rotation ticks, each row followed by its count of ticks:
The counts run from 0 to 608.
[-15  -4  26   2 -28  10 -22  13 -14 -19 -19   4  -2 -18   7 -49  14   2
   7 -10   3   8 -27   3 -11 -38   5 -35  10  19  25  34 -13 -21 -29   4
  18  32  20  13 -10  16 -31  23 -24   4  24  -9   1 -23  16  33   2  21
 -12 -15   9  -4  -1 -18  -2   2  12   5 -18 -15  -3   4 -20  -5]
105
[ 30   7  49  -9   8  15 -27   1  12  -2 -32  16 -34 -12  28   3 -32  -6
   4   7 -28  -3   2  18   7 -23  -9  14 -22 -18  28  -3  -5 -12   7   5
   4  26 -18  -1  -9 -23 -14   3  -1  33   8  -8 -10   4  -5  -5  14 -19
  18  14  -1 -17   9  -8  29   2  31 -24 -17  29  27   2 -30  -1]
280
[ 18  37  28 -20 -36   3 -55  23   7 -17  -3   2 -15  -4   0 -13  -4  15
  17 -25 -25  14  -8  16   7  -7 -21  -8 -36  -5  20  23 -16 -12 -12  -2
  14  -2  -6 -10  12 -27 -10   3 -31  27  23   4  39 -28  29  11  -4   4
  -8 -13   9  21  -5 -21  19  -5  26  -2   6  -5   2  -9 -10  -5]
66
[ 17  18  45  -8 -21   1 -23  17  10 -21  -5   8 -14   1   0   7 -11   7
  -4  -9 -26  -7 -22  -7  34 -36  -1 -10 -15 -14  19  -1  15 -12 -28  14
  43  36  30   9  -5 -26 -18   8 -31  20  28 -11  28 -24   1  16   0  15
  14  -3   7  -8   7 -39  27 -14  17   8 -11  -3   0  10 -31  10]
126
[-21   5  19   2   6  19 -31   2  -1  -4 -18   7 -43  -5  12 -40 -17  -3
  -7 -14 -12   0   4  19  -8 -30  27 -31 -14  14  24   9 -47 -31  10 -12
   8  35  -3  29  -2  -3  -4  27 -17  15  11 -23 -25 -37  -6   9  23 -18
   9  12   0 -23   5  -7  11 -10   0 -15 -19  -8   9   9 -26   8]
18
[  5  29  32 -19 -23  16 -27 -12  12 -32 -25   5  -7  -9  23 -17 -15  16
  23   7 -10   4 -24  11 -30 -27  -9  -4  -4 -49  34  11 -27  -9 -12 -14
 -17  -5 -20  28  -7   7 -21  21  -4  33  23  -5  -3 -28  25  10  -8   1
 -10   7 -13  -5  25 -21  11  -1  30 -10 -13   3  22 -21 -17 -18]
563
[ 10  18  39 -27 -10 -20 -37  48 -16 -12  -3   5 -30 -23   0 -12   7 -24
  20 -24  -9  11  -7   4   1  -6 -18  -2 -44 -10   7  16 -25  -8 -26   3
 -35   8 -10 -11  19   7 -16   2 -20  13  26  -5   2 -13  39  17 -11   4
   0   2  -6   6  -5   9   5 -16  21 -31  -8 -28  -7 -19 -14   9]
522
[  0   5  37   4 -22  24 -33 -13  -1  19 -11 -10 -42 -17  -9 -45   5  10
 -11  10  22  28 -23  -3  -9 -10 -32 -15   1  -9  35  37   9 -25 -11 -31
 -18  23   8  -4  -8 -10  -5   7 -31  33  -5  18  -7  -5  19  13  -8  25
 -22  11  -4  20 -10 -24 -17  -2  32  -9  -1   9  12   9 -20 -12]
553
[ 24   3  37  -6  -8  -1  -9  11 -16   9  -3 -21 -18   6 -23 -20  -9   4
 -22   5  -3  30 -15  -6  -1  -9 -10   3   4 -13  34 -15  23 -23 -20 -25
  16  53   9   1  26 -21  11   9 -18  27   5   7  -8 -10   0  16 -27  10
   1  24 -34   3 -29 -32  17 -18  20 -13 -38 -17 -13 -12 -41   2]
549
[-12   8  27  -6   9  23 -19 -17   7  12 -22   4 -46 -19  12 -32 -19  19
 -14  26   5  35 -15   4 -12  -7  -6  16  11  -7  46  13 -12 -22  10 -36
 -30  17 -12  26 -12  -1  -4  12  -3  27   9  23 -33   4 -12  13  -4  11
 -21  13  -6  -6   9 -21 -11   1  28 -27  -9  18  18  11 -41 -15]
406
[  1  22  30 -13  -1  13 -20  17 -12  -1 -16  -6 -31   0  12 -28 -14 -11
   3 -12   2  25   3  -7 -15  -4   8  -6 -18 -26  30  -9 -31 -22  -2 -28
 -40  13 -40   5  29  -1   3  19  -4  17   2   6 -33   1  22   4 -12 -13
   3  31 -26  -4 -20   8  -3   2  18 -41 -29 -22   0 -14 -14  -6]
238
[-15 -10  35   4  -1  12 -20  10 -12  10 -26  19 -19 -11  15 -41 -11 -12
   2  12  -6  23 -21   0 -28 -20   9  -2  18  -3  35  -4 -24 -32 -10  -8
  -7  50  -9  19 -10  15 -21  37   3  24   2   8 -40  11 -20  22   1  10
   0   7 -22 -19  -2 -12   4   0  18 -32 -29  -4   1  -2 -35  -9]
177
[ 16   4  42 -14 -24  -6 -41  21   8  -6 -30  16 -23  -3  10   1   9 -12
  13 -12 -24   6  -9  23  -4 -22 -30 -17 -27 -24  -3   9  -5   5 -30  21
   5  32  -4 -15   4  -1 -23   0  -5  46   1 -27  -4 -25  28  -2   1 -19
  21  13 -26   7  -2 -12  24  -2  20  -5 -12   4  22 -27 -27 -10]
361
[ 19  17  25 -22  -2 -22 -30   5   9 -15 -17  17 -27 -12  25   3 -13   6
   9 -17 -28   6   6  26   7 -21 -20  30 -17 -25  22  17  -8  -9  -5 -10
 -12  -2 -25  17  11 -10  -7   9   8  33  28 -10  -2 -22  14   6  -5 -15
  -2  -4  -9   0  22 -31  27 -23  43 -34  -5  16  -1 -19 -45  -5]
278
[ 13  40  32 -12 -24  11 -11   4 -13 -11   9  -7 -10 -18 -21   4  -9  24
  -1  19 -15  26 -32   0  -6 -16 -11  22  -5  -9  48  12  -3 -18 -18 -16
  -8  12  10  17   0  -8  -1  -1 -31  -1  27  26   7  10 -10  23 -27  40
 -31   3  -2  -5   3 -28   8 -13  29   8   6 -11  -3   3 -52  -4]
478
[-10  -5  38  -9 -31   1 -20   8 -10   3 -22   2 -16  18  18 -37  10 -20
   5  -8  -9  16 -18  18 -26 -25  20 -14  -7 -11  27   2 -16 -19   3 -20
  -1  44 -11  15  10  -3  -8  19  -5  30  -4   2 -36 -43  19  -2 -13   4
   3  -2 -34  -5  -3   4  -1 -19  22 -20 -23  -7  17  -5 -23  -9]
465
[  3   4  35  19  -5  11 -31   2   4 -29 -14 -15  -2 -19   4 -26 -32  -1
  14  20   3   6  -1  -2  -2 -32  -7   0  -9  -4  47  -1  -6 -43   2 -31
  15  25  20  21 -27  -8 -14   8 -22   8  51  -5  13 -20   6  27  -2  27
   3 -12   6 -29   4  -2   8  -7  21   0 -30   7   2   7 -20 -11]
188
[-17   6  33 -13 -38  17 -24  10  -5 -20 -29   8  11  -2  26 -46 -10  -4
  23 -11   7  24 -23   7 -16 -27  20 -15  14 -14  34  -4 -23 -29 -15 -17
  -3  26  -9  38  20  10 -21  37  -3  17  22  -3 -11 -21  10   2  -3   5
  -5  -5  -8   4  -3  -9  -3   0  29 -28 -40 -13   8 -10  -6 -19]
399
[  4   6  46 -20  -6   9 -14  37 -25   7  -3  19   3  -5  -4 -27   1 -15
   4 -23  -3  23 -16  -4 -19 -10  16   9   0  14  39   6  -5 -22 -14 -11
 -24  39 -20   2  39  11  -5  33   4   6  12  19 -22  22   2  12 -30  14
  -4  -8 -14   7 -15   1 -13  -7  48 -33 -29 -19 -15  -3 -20  16]
462
[ -4  11  25  -5 -19  15 -38  -3  -6 -28 -25  -1  -4 -18  22 -55 -32   4
  18   0  -3   7 -21   6 -20 -18   6  -8   6   3  41  16 -16 -29 -23 -10
  -7   7 -16  24  -8  -2 -23  40  -7  18  28 -13   7  -7  19  24   7   1
 -14 -11  17   0   9  -5  -2  19  43 -20 -43   2  11  -5  -3 -18]
334
[ -4  13  35  12   4  12 -22  -4  10 -20  -6  -1 -37 -15  16 -41 -45 -19
  14   1   1 -17  -9 -21  -7 -19  -5 -22  -8 -21  25  31 -19 -12 -23  -5
 -21  12 -18   4 -19  -7 -30  34 -29  18  41 -13  -3  -8  34  19   8  18
   2   4   9  -7  15  -7  -6   1  37 -17 -17   3   0  -6   6   1]
270
[ 20  11  25 -16  -6  15 -27  24 -22  15 -15 -11 -36  -2 -25 -21   5  11
 -21 -10  -8  18  -7  -1  22  -5   9 -18 -13  26  28  -6   8 -33  -1 -11
  19  21   2   4  41 -20  11  11 -26  15  -4  -6   4   7  -1  -2  -3  -5
  -3  22  16   1 -24 -22   0  -6  12 -22 -22 -23  -9  14 -31  20]
387
[ 15  27  53 -11 -16   9 -29  25  -2 -13   8   1 -14 -28  -6  18  -9  -4
  14  10   0  19  -9   1   5 -22 -34   9 -24 -37  26  13  13 -16 -28  -7
 -20  10   6  -7  -8   9 -24  -5 -25  20  30  15  32  -1  12  14  -8  34
  -1 -11  -3  11 -11 -15   2  -4  30   9   3   0  -3 -17 -27  -5]
129
[ 21   9  29 -24 -22  -2 -12  11 -11 -24 -37  -8 -28 -27   4  -6   5  15
 -16  15 -16  41 -30  17  13 -17 -20  10  -6 -18  24 -14  -3  -8 -25   1
   8  13  15  16  22   0  -3   1 -14  15  15  -2   1  12  -4  11   5 -15
 -14  28   0  -5 -16 -38  11   3  11 -18 -27 -12  16 -24 -54 -24]
257
[ 14   1  43   4  15  -5  -2 -11  -4   0  -8   8 -53 -12  -4   5 -20   8
 -10  24  -9  -8 -14   0  -5 -19 -22  24  -6 -18  44   9   7 -13   5 -16
  -3  41   0   7 -11 -14   1   0 -14  19   2   2 -35  -8  -2  20 -13  12
  -4  27 -22 -16  19 -30  18 -16  29 -11  -5  22   4  -1 -59   5]
118
[ -2   4  35 -10 -19   7 -12  -8  12  -2 -25  30 -26 -19  26  -8  -9  -1
  10  28 -17  27 -33  13 -27 -27 -13  13  11 -22  33  16 -14 -13 -21  -9
  -9  29  -5  21 -19  10 -22  15  10  33   6  17 -23   0  -9  16   3  14
  -4   0 -22 -11  20 -33  21  -1  22  -7  -3   7  18  -7 -51 -27]
340
[ -5   4  39  -9  -7  20 -28  24 -14  11 -27  -1 -13 -17 -21 -12  17   9
  -1  14  -2  37 -11  21 -18 -22 -12  -8  -3  -8  30 -17  -7 -36 -11 -13
   8  45  22  15   0  18   2  -3 -18  27   0   9 -16 -16 -19   8   6   0
  11  27 -15 -24 -23 -10  12   9  -1  -3 -16 -11  23 -10 -60 -12]
95
[ -3  16  24 -16 -19  -1 -13  -4 -27 -25 -26  -8 -25 -18   4 -41 -11  -7
  20   8   1  13 -19   6 -37  -9  -7   1 -18 -12  46  15 -30 -19 -14 -16
 -35  11 -17   8   0  11  -6   3 -11   9  10   6 -20 -15  34  27 -20   4
 -25  26 -11 -16   3  13  -4   6  26  -8 -17 -13  12 -18 -17 -19]
172
[-15  33  29 -23 -17  18 -41  18   5 -22  -3  13  -2  13   1   1   5   1
  32 -37 -20  -5  -8  19 -15 -36  20 -19 -23  -5  22   3 -28  -9  -3  -9
   6  10 -11  23   6 -15 -19  17 -25  20  21 -11   9 -50  15 -23 -12  -6
   2  -8 -12  -6  25 -15  21 -21  11   2   1 -10 -10  -1 -28   6]
148
[ 29  33  26 -22   5   3  -9  16   8 -13 -12  18 -21 -11  13  -2 -36  16
  -5   3 -31  16 -11   7   1  -7  -3  27  -4 -27  31  -4 -16  -7 -18  -5
  -9   8 -34  16  28 -22  -5  29   7  20  15   1 -11  18  -9   1  -4 -15
  -3  13 -11   2   8 -34  20  -4  33 -20 -23   1 -17 -10 -34   0]
566
[ -1  18  49  -2   1  63 -39  26  10  15  -9  32 -22  -2  -7 -12 -14 -10
  10 -13 -13   2 -10  -8 -13 -25  21 -27  -5   3  31  24 -12 -11  -8  -5
 -16  18 -17   2  -5 -15 -27  37 -27  27   7   1  -3  11   0 -19  17  11
  19   6  13   6   6  -1   6   8  11 -19  -4  12  -1  33 -12  11]
144
[  8  14  36 -28   2 -11 -32  37  -6  25   2  23 -40 -23 -11  12  20  -4
   1  -8 -18  31   3  26  14 -14 -25  23 -33  15  19   2  -5 -19   8  -9
  -3  37  -1  -3  10  -7   7  -8  -7  20   5  20  -2  -6 -10   6  -6   7
   2   0  -7  -3  -3 -27  16 -31   9 -14  19  -5  -4  11 -66  13]
446
[ -7   1  46   7   0   1 -21  -7   1  -6 -16  -7 -17 -13  -3 -32  -6  -9
  15 -16  31 -13  -6 -13 -16 -28 -10 -25   7  -8  28  22  10 -29 -24 -23
  -4  42  21   7 -16  10 -30  21 -29  31  26 -19  14 -30  30  22  -6  20
   6  -1  -5  -3  -1  -3   4  -3  36   1 -26  12   2 -12 -16  10]
41
[ 40  11  56 -12 -22  20 -38  22  -6  -6 -29   7 -14 -11  11  -6 -35  -9
  17  -8  -8   5  -9   6   8 -12 -21  -7 -19 -30  20  -6   9 -21 -21   2
   4  20  -9 -23  10 -22 -16  15 -14  40   8  -5  12  -1  17   1   5  -7
  22  18  -4   1 -19   1   9  15  35 -35 -42   7  13  -7   0 -14]
133
[ -5  25  24  -9 -47   1 -23   8  -9 -26  -9 -18 -31  10  -3 -40   8   8
   1 -15  -7  11 -33  -2  -5 -22  13 -35 -21   1  29  20  -9 -12  -7  -9
  13  15   5  11  19 -18 -13  11 -45  11  -7 -12   3 -32  38  10 -12  10
 -19  19  -2   9  -1 -20  -4 -17  26  -1 -10 -27   4  -5 -17  -5]
393
[  1  27  25  -9 -35  14 -39  -1  11 -26 -18   1 -23 -24  24 -11  -5  14
   3   5 -12  27 -18   6  12 -21 -17   0  -7 -19  26  12 -17 -19 -17  -7
  16  -1  20  30 -17 -10 -17   3 -23  19  51   6  32 -19   2  13  14  23
 -12  -7  10   3   9 -39  17  -3  12  18   7   0  15 -10 -38 -18]
415
[ 21  16  22 -22   3  15 -22   9  11  -1 -28  28  -5  -5  11 -13 -25  26
   0   2 -36  16 -12   8  -1  -6   7  29  11 -11  29  -9 -13 -14 -14   0
  18   9 -31  21  13 -12  -8  31  17  38  26   4  -3  12 -29   2   2 -18
   4   6   0  -1   8 -41  16   3  33 -24 -32  12  -8  -3 -43  -1]
567
